128 stands for zero in the data rows.
The table:
[113 107  95 115 113 122 103 117 115  92  78  76  70  88  64  80  73  93
 117 103 124 122 111 109 129 116 122 106]
[113 114 114 120 120 128 121 113 111 110 100 108 105 115 102 109 105 110
 119 114 102 118 117 121 116 120 117 106]
[ 17 117 120  97 121 137 106  96  78  83 126  99 125 118 108 105  84 132
 164 140 111 130 165  96  71 104 106  62]
[160 162 141 180 167 166 147 165 167 132 135 119 126 136 121 121 127 138
 160 140 161 165 169 155 163 165 171 165]
[143 122  93 147 144 133 122 138 147  93  73  60  77  72  59  72  68  87
 131 101 140 139 118 127 158 139 161 141]
[206 176 145 198 195 188 162 197 193 150 124 117 112 143 110 125 115 133
 191 159 186 201 181 170 210 185 208 194]
[129 170 166 152 157 162 153 146 149 148 166 154 158 163 152 160 141 173
 170 171 156 178 187 135 131 155 145 147]
[119 118 121 127 113 114 115 110 122 131 133 125 130 131 127 129 138 135
 130 114 128 133 131 117 115 124 122 130]
[115 108 163 141 114  50  86 132  84  83 114 125 105 102 125  86  45  96
 116 150 121 130 123 112  46  83 116 118]
[126 127 102 135 123 122 112 120 126  94  97  94  94  98  92  97  98 102
 106 116 114 121 111 111 121 126 124 114]
[128 122 109 129 133 124 107 135 126 102  94  73  82 101  76  92  82  91
 119 109 132 125 121 117 137 133 150 119]
[108 118 118 113 104  96  82  89 105 108 111 124 120 135 115 121 127 126
 110 105 111 127 127 111 105 102 120 106]
[185 175 165 200 189 182 172 189 184 166 154 160 154 158 142 153 139 166
 188 161 197 187 181 189 193 180 203 181]
[127 121 139 133 113 115  97  91 124 149 157 146 157 165 131 149 162 148
 128 111 126 148 160 124 115 140 138 149]
[132 151 141 148 145 119 122 157 188 175 136 136 139 149 167 203 162 142
 151 163 161 149 157 135 162 166 111 113]
[ 87  89  99 106  86  69  57  56  84 114 117 110 128 132  98 109 136 121
 106  67  88 119 129  82  70  91  98 111]
[112 118 125 126 146 151 135 140 156 131 142 107 148 152 146 121 127 138
 127 137 126 136 116 118 142  96 102 116]
[ 70 144  94 110 107  74  81 135 193 175 101 100  96 126 177 221 150 100
 122 130 132 112 117  92 135 139  39  44]
[120 110 118 126 124 113 111 119 120  99  98 101 103  94 100  98  94 111
 123 101 124 126 110 115 138 117 128 113]
[ 89 100 116 120  77  35  22  17  79 149 158 146 144 199 112 140 206 168
  98  55  93 166 171  83  56  91 130 136]
[ 79  89  86  94  87  70  87  78  85  97  98  99  99 101  86  93 102  91
  88  75  91 107 104  91  77  85  92  93]
[130 134 149 151 160 173 166 150 181 158 161 135 171 184 162 130 143 165
 145 152 148 145 139 132 147  98 128 130]
[149 147 119 164 145 153 126 160 153 110 102  89  76  94  69  99  81  96
 144 116 140 158 133 136 157 141 171 141]
[135 123 119 136 127 126 123 123 135 116 113 110 113 110 112 111  97 117
 134 124 134 125 129 128 133 135 134 125]
[157 148 144 150 153 158 148 151 162 132 149 132 134 129 125 130 126 135
 141 147 155 146 157 151 175 159 174 152]
[100 144 121 137 113  99 106 130 161 154 122 104 116 127 155 190 150 119
 127 127 138 131 113 105 132 135  86  81]
[103 102  91 108  95 103  80  91 101  85  83  74  80  78  71  79  77  84
  83  93  93 104 101 104 100  97 104 104]
[ 23 146 155 108 150 154 127 137  86 108 170 118 159 166 152 134 118 178
 218 192 154 176 236 123  74 129 144  62]
[117 149 151 136 150 155 141 148 141 133 149 147 151 163 149 144 148 152
 162 152 151 159 176 143 138 142 153 127]
[167 153 202 195 172  99 148 174 131 125 155 181 141 140 179 137 106 149
 176 205 172 174 171 158  98 128 163 154]
[133 147 151 161 139 122 122 105 145 161 162 174 163 190 140 157 186 181
 148 127 145 180 182 143 129 150 159 163]
Each group has one hidden pattern, and each of its rows is that pattern stretched or squeezed, then raised or lowered. The first row asked about is in group 0, and each new group gets the next number.
Some new rows, each followed by its group:
[136 173 143 152 150 137 147 149 179 176 152 151 146 155 179 185 167 147
 151 152 155 143 149 139 168 165 130 120] 0
[135 140 145 154 126 108 110  91 138 165 162 166 165 188 150 164 190 170
 151 114 141 176 173 132 121 134 152 154] 1
[109 115 116 122 109  96 105 104 108 119 127 125 126 132 114 143 135 131
 124 109 126 137 134 113 115 125 122 132] 1
[169 184 185 182 166 162 157 155 163 188 187 189 195 190 183 182 202 197
 169 163 180 188 188 174 168 166 186 185] 1
[112 115 136 152 181 199 172 174 229 171 186 110 218 218 186 115 150 171
 159 159 133 146 135 104 163  71  95 115] 2
[172 161 116 189 160 168 133 175 162 106 103  84  81 102  74  91  77 103
 144 134 165 178 143 151 185 163 192 152] 3
[ 75 100  91  91  86  71  81  94 115 104  86  82  82  95 107 122  93  87
  87  87 105  92  94  94  97 101  66  67] 0
[124 119 102 135 124 127 114 132 127 104  88  88  96  97  72  93  82 100
 124 123 121 127 120 113 123 123 138 117] 3
[ 87  99  83  94  98  99  92  86  89  80  73  77  73  81  68  83  67  72
  97  89 104  96  88 107  87  89  93  84] 3
[103 106  87 116 103  95  88 100 102  84  86  72  69  73  73  73  75  79
 107  96  96 105 103 102 111 106 110 106] 3
[153 160 164 161 152 124 123 127 147 172 170 164 184 188 161 182 185 185
 164 140 164 178 186 157 137 150 168 164] 1
[ 82 159 159 126 159 153 145 139 130 127 175 142 155 159 153 146 123 176
 190 174 145 176 202 143 119 144 148 101] 4
[ 77 102 108  89 104 103 103 102  86  91 109 101 114 101 111  92  91 109
 123 110 110 106 113  96  83  99  93  79] 4
[108 139 119 134 116 106 111 116 141 141 110 127 112 123 151 169 127 115
 126 129 133 120 122 118 130 134  91  83] 0
[147 144 161 155 145 130 145 154 135 145 156 153 136 144 147 142 135 143
 138 143 155 143 161 150 127 135 152 146] 5
[108 111 103 109  97  88  95  98  97 107 110 109 110 113 105 105 113 120
 104 102  96 121 111 101 101 105 114 108] 1
[159 165 153 173 164 160 154 179 171 140 136 125 134 139 123 135 137 144
 163 148 166 161 162 155 175 163 181 160] 3
[146 149 154 152 161 155 169 158 172 148 160 150 165 164 163 140 159 149
 146 149 136 155 152 152 155 131 141 147] 2
[118 119 129 120 130 118 125 118 108 114 115 119 117 117 120 112 121 121
 128 124 131 123 117 123 116 121 125 126] 5
[ 88 105 113 114  94  75  75  75  91 131 117 111 112 131 102 118 139 130
 104  89 114 130 121 101  91 101 112 118] 1
